(in the rows, 128 means zero)
The rows of D fall into 4 groups, which share some directions, and each row is roughly a mix of its group's hidden directions, except one row that fits no group.
D, 169 rows:
[[116 103 167 122 154  90 124  69 124 118 141 114 120]
 [152 149 119 119 104 164 154 173 154 122 105 142 164]
 [170 101 161  88 104 129 111 104 123 168 114 129 129]
 [ 97 118 143 116 118 137 150 138 181 156  80 111 119]
 [147 144 141 103 134 111 122  84  99  71 105 126 140]
 [150 134 119 130 120  80  79 114 141  95 133 147 163]
 [167 149 113 135  72 123 139 124  86 132 160 143 123]
 [114  70 149 127 168 120 104  97 125 112 132 146 155]
 [124  93  99 122 110 168 124 148 160 176 116 120 150]
 [123 139  78 164 126 146 120 180 121 147 143 148 147]
 [106  76 118 124 134 168 155 143 144 124  87 151 120]
 [127 172 133 140 116 133 155 147 120  58 127 141 126]
 [129 144 141  94  95 142 148 127 177 120  81 105 123]
 [122 100 140 146 168 133 151 131  82  88 103 154 127]
 [ 84 120 104 127 111 165 168 151 161 127  98 143 126]
 [143  99 130  95 151 104  79  89 118 131 142 126 160]
 [139 163 104 122 101 169 164 155 149 159 126 104 139]
 [120  78  99 150 136 154  98 132 107  89 141 138 155]
 [146  94 147 174 160  95 130 135  93 122 127 104 105]
 [136 131 160 124 148  84 118 111  99  71 146 131 113]
 [124 135 145 172 142 137 120 168 127  81 123 171 115]
 [ 99 111  99 159 153 141 121 175 139 124 100 164 110]
 [130 145 102  88  91 143 119 133 173 154 115 155 154]
 [143 104  81 116 110 183 136 140  91 143 142 124 132]
 [126 138 163 111 126 112 133  93 120  81 123  88  90]
 [106 107 116 133 158 161 145 157 162 139 107 152 173]
 [126 135 159 110 166  86 127  94 120 176 143 136 126]
 [100  83 144 178 145 104 109 132 128 124 100 122 100]
 [132 135 126 145 140 112 113 125  92  55 132  98 129]
 [131 122 132 124 140 100 100 100 115 182 174 112 149]
 [114 137 130  90 114 144 143 128 184 162  87 118 126]
 [119 139  99 143 117 180 145 179 157 140 123 144 141]
 [ 87 123 118 124 158 112 165 114 118 188 139 136 133]
 [105  91 134  82 132 105 122  91 154 137  88 120 137]
 [145  91 159  96 142 141 119  89 161 145 126 159 152]
 [143 166 164 118 114 113 152 129 125  86  99 137  87]
 [138  92 137 132 139 107  86  93 108 113 166 100 153]
 [140 113 155  85 111 112 113  68 152 118 130 107 132]
 [150 127  93 166 116 154 121 183  95 121 135 115 121]
 [108 164 117 120 111 142 171 133 165 177 128 115 143]
 [162 127 143 160 163 116  74 134 106 108 155 126 140]
 [155 149 112  80  84 154 144 133 155 148 105 117 134]
 [144  91 172 107 151 103 125  87 105 101 121 119 109]
 [108  98 138 163 177 104 116 121  99 111 165 142 139]
 [162 131 131  97 131 110  72 110 130 168 157 122 138]
 [140 138 139 151 120 102 112  99 101 137 190  97 124]
 [122 101 133 149 176 112 122 106  86  85 146 124 145]
 [131 137  98 170 137 123 136 165  93 156 165 150 145]
 [121 116 105 152 127 154 102 149 170 160 122  97 168]
 [133 125  85 174 128 129 120 172  96 141 147 148 150]
 [114 108  94 149 152 148 134 173 154 159 109 132 163]
 [122 121 104 124 113 125 112 145 176 189 114 125 156]
 [132 132 122  98  95 159 152 123 152 190 108 127 135]
 [127 179 136  93  90 113 148 109 125  93 117 120 101]
 [140 142 114 139 117 163 127 165  98  80 138 158  99]
 [167 172 137 107  75 123 127 121 122 115 133 103 101]
 [145  85 158 114 152 128 116  77 130 127 145 152 160]
 [135 145 160 141 133 105 136 111  83  82 143 155  97]
 [168 142 116 166 101 135 109 150  85 119 161 116 109]
 [138 141 115  95  81 159 145 117 143 133  75 120 111]
 [140 100  85 148 125 138 103 151 110 171 160 118 155]
 [145 128 152 115 130 102  96  89 118 159 183 119 134]
 [106 116 138 164 125  92 123 117  97 161 147 127  77]
 [142 101 174 120 150 131 117  91 124  83 127  94 112]
 [136 135 106 104  91 162 121 156 159 167  98 151 134]
 [157 135 105 140  95 179 109 174 149 134 110 130 129]
 [139 142 127 129 121 137 137 178 142 111  81 106  81]
 [143 150 118  95  92 131 111 125 166 183 132 107 140]
 [130 147 176  94 121 109 145  93 158 117  98 109 107]
 [123 146 126 158 119 126 161 160  89 149 139 139  74]
 [118  89 160 157 166 103  97 125 117 104 137 162 126]
 [118 151 138 119 102 152 171 141 164 125  78 114 110]
 [137 133 129  90  89 143 121 120 173 176 121 106 142]
 [146 124  92 145 126 121  74 146 129 155 161 102 155]
 [128 137 147 131  74 136 163 115 120  87 148 104  97]
 [143 141 115 105 109 177  99 147 160  87 112 124 149]
 [130 137  95 156 108 186 158 168 128 132 139 127 139]
 [143 136 136 105  94 175 158 137 164 130  85 124 118]
 [106 100 156 145 160  88 114  86 111 111 150 109 116]
 [138 119 143 164 168 110 101 129  96  78 145 142 142]
 [132 127  99 137 133 132 126 144 116  51 110 132 155]
 [108 116 160  94 145  92 126  85 170 139 107 129 127]
 [101 123  92 151  97 115 121 129 137  86 105  79 135]
 [142 148  94 125  87 147 165 174 132 140  98 132 138]
 [176  96 123 127 126 156  83 113 112 153 156 137 147]
 [131 134 110 107 105 141 120 139 177 184 126 104 154]
 [ 95  75 143 137 133  89 112 107 118 164 135 111 111]
 [129 106 150  87 108 161 152 125 170 139  88 115 135]
 [107 166 125  98 119 163 155 148 165 155 105 153 129]
 [107 148  90 160 139 147 140 177 157 152 120 139 151]
 [137  95 127 135 139  97  74 103 115 154 168 130 144]
 [133  80 154 124 166 118 134 130 115  93  94 160 110]
 [109 114 112 153 165 126 123 143 116 148 192 138 156]
 [108 175 114 146 121 112 155 112  99 113 176 124 101]
 [130 123 133  99  99 169 161 129 159 160  90 104 130]
 [117 117 128 157 130 136 190 166 135 101 119 121 162]
 [161 103 160 140 123 117  71 123 103  90 134 133 129]
 [136 194 134 151 122 107 131 148 100 111 143 163 121]
 [103 127 139 116 113 148 139 133 186 172 101 101 117]
 [143  97 150 131 132 144 128 115 135  72  93  94 155]
 [118 190 139 121 110 115 179 124 119 112 128 128  98]
 [134 173 121 116  85 146 174 135 136 103  99 119 110]
 [134 144 145 158 139 105 125 134  81  80 150 160 111]
 [172 110 132  97 114 115  81 101 104 140 158 134 147]
 [126  99  85 140 160 153 137 141  81 131 155 136 154]
 [117 135 139 154  99  89 124 111 119  72 124 116  89]
 [135 131 167 105 118  96 127  73 124  95 131 102 108]
 [127 118  88 139 132 116  88 138 139 143 167  83 158]
 [136 127 118  99 126 170 130 151 182 143  94 138 155]
 [136 116 118 116 112 167 148 151 170 121  83 112 164]
 [112 124 138 141 158 101  95  94 104 116 181 113 109]
 [133 128 105 158 171 135  98 136  94 144 174 124 152]
 [129 167 120 116 117 106 163 115 102 169 173 113 138]
 [140 109 122 167 142 123 119 147  81 156 161 168 124]
 [130  88 140  97 150 126 131  72 129 152 142  99 151]
 [113  97  81 157 136 162 127 164 121 148 133 125 164]
 [139 120 147 128 131 113 129  93  80 168 173 105 123]
 [128 160 101 169 146 137 147 185 117 145 143 146 136]
 [122 105 137 148 144 110  99 105  97 162 182 113 113]
 [156 139 138 139  89 125 108 100  93  90 172 133 125]
 [123 164 112  95 121 149 151 154 171 165 109 145 143]
 [ 97 101 157 146 176  94 123  92 116 116 146 145 126]
 [126 155  96 137 122 173 161 173 150 133 110 125 151]
 [113 131 153 137 137 125 167 147 144 100  63 143 116]
 [132 165 116 148 103 129 165 157  82 130 139 128  89]
 [122 129  93 167 147 116 153 156  70 140 144 119 132]
 [101 101  86 120 128 168 147 152 159 151 102 120 149]
 [123  99  76 157 146 117 122 153 102 163 142 120 156]
 [132 167 117  78  91 146 136 135 166 122  99 140 130]
 [174 133 159  94 105 153 137 118 134  89 104 116 103]
 [122 179 152 137 132  72 151 115 113  94 126 131 125]
 [107 125  87 183 149 137 126 168 111 113 149 142 135]
 [134 139  90 174 125 146 129 174  92 127 152 151 125]
 [144 153  90 118  83 132 151 146 123 180 133 145 141]
 [135 154 152 144 138  90 127 108  87  90 164 133 106]
 [115 124 117 142 178 155 100 126 126 135 180 147 157]
 [120 151 165 133 147 110 173 122 100 108 114 114  81]
 [131 146  86 146  99 122 130 156 166 172 134 100 118]
 [147 185 123  98 113 125 130 119 162 121 131 111 174]
 [108  76 109 124 164 125  93 104 117 101 115 134 157]
 [110 115 112 104 117 163 150 156 170 156  83 134 130]
 [147 132 182  95 128  99 135  85 113 105 121 131 103]
 [153 145 115  93 110 110  96 115 136  85 165 155 147]
 [129  88 127 132 170 106  75 108 109 129 149 138 150]
 [116  88 174 103 139 134 129 105 160 167 123 101 131]
 [128  93 148  88 123 148 136 115 172 141  79 121 130]
 [132 121 165 105 131 107 105  74 147  86 126 110 141]
 [ 97 133  88 174 136 148 136 172 141 108 131 154 117]
 [104 129  96 159 127 149 174 121 103 163 161 128 108]
 [158 139 148 123 127  85  87  91 122 119 169 131 146]
 [111 120  93 128 143 146 136 170 153 122  77 147 158]
 [116 144 107 174 160 112 123 139  84  89 155 131 127]
 [117 131  97 158 160 132 141 139  66 142 151 110 143]
 [106 119 127 105 133 131 107 115 173 104 141  78 166]
 [142 186 125 114  96 144 149 141 163  96 107 136 121]
 [142 114 121 103 115 171 127 141 177 126  84 125 158]
 [161 136  95 117 119 122  74 122 138 123 156 140 173]
 [167  87 141 111 122 119  83 103  90 133 143 110 139]
 [151 138 143  96 105  91 106  81  96 121 147 119 108]
 [161 108 175  87 111 107 124  96 139 161 128 123 117]
 [140 140 165  90 103 103 112  84 142 124 119 108  94]
 [121 149  81 128 105 157 119 167 155 162 121 129 157]
 [159 176 124 134  83 163 138 159 136 122 116 128 103]
 [105 168 138 146 116 135 175 142 107  92 133 165 115]
 [ 90 116 130 147 152 138 110 154 177 176 115 129 135]
 [137 116 147 113 114 100 158 110 145 166 118  67 129]
 [119 159 155  94 123 118 152 121 170 126  74 129 115]
 [122  97 150 111 112 127 112 105 179 122 101  85 149]
 [149 116 114 104 112 167 114 133 170 165 114 112 168]]
Here is one row of each group, with its name. Which group are the others in?
[145  77 175  99 126 134 116  96 137 115  95 122 123] => <76>
[106  81 131 162 162 101  98 117 134 157 150 140 143] => <69>
[123 113 151  96 124  93 123  73 127  99 113  92 121] => <64>
[128 161 139 123 140  90 149 108  81 161 167 129 128] => <15>

[108 118  92 169 150 123 130 157 104 165 150 153 153] => <69>
[177 129 125 118 130 149  89 142 152 168 116 104 158] => <64>
[101 110 121 178 184 130 114 143 119 101 146 130 140] => <64>
[130  60 135 144 148 134 130 133 142 145 118 102 171] => <64>
[111  80  96 150 152 145 149 144 136 175 139 116 143] => <76>
[148 161 132 120  94 141 115 131 154  98  92  86 100] => <64>
[105 107 173 128 143  99 133 105 146 181 119 103 122] => <15>
[160 161 154 128 104 100 108  99  94 136 169 124 113] => <76>
[108 115 172 119 145 117 181  94 144 119 116 129  96] => <76>
[150 171 121 141  89 136 153 135  92 131 166 123  98] => <64>
[130 135 143 130 121 126 157 123  77  97 132 176  90] => <76>
[144 102 100 171 122 134  88 150 103 146 162 104 116] => <64>
[126 167 106 126 115 137 156 156 129  69 111 154 114] => <15>
[125  92 101 134 153 170 122 150 128 160 143 166 158] => <69>
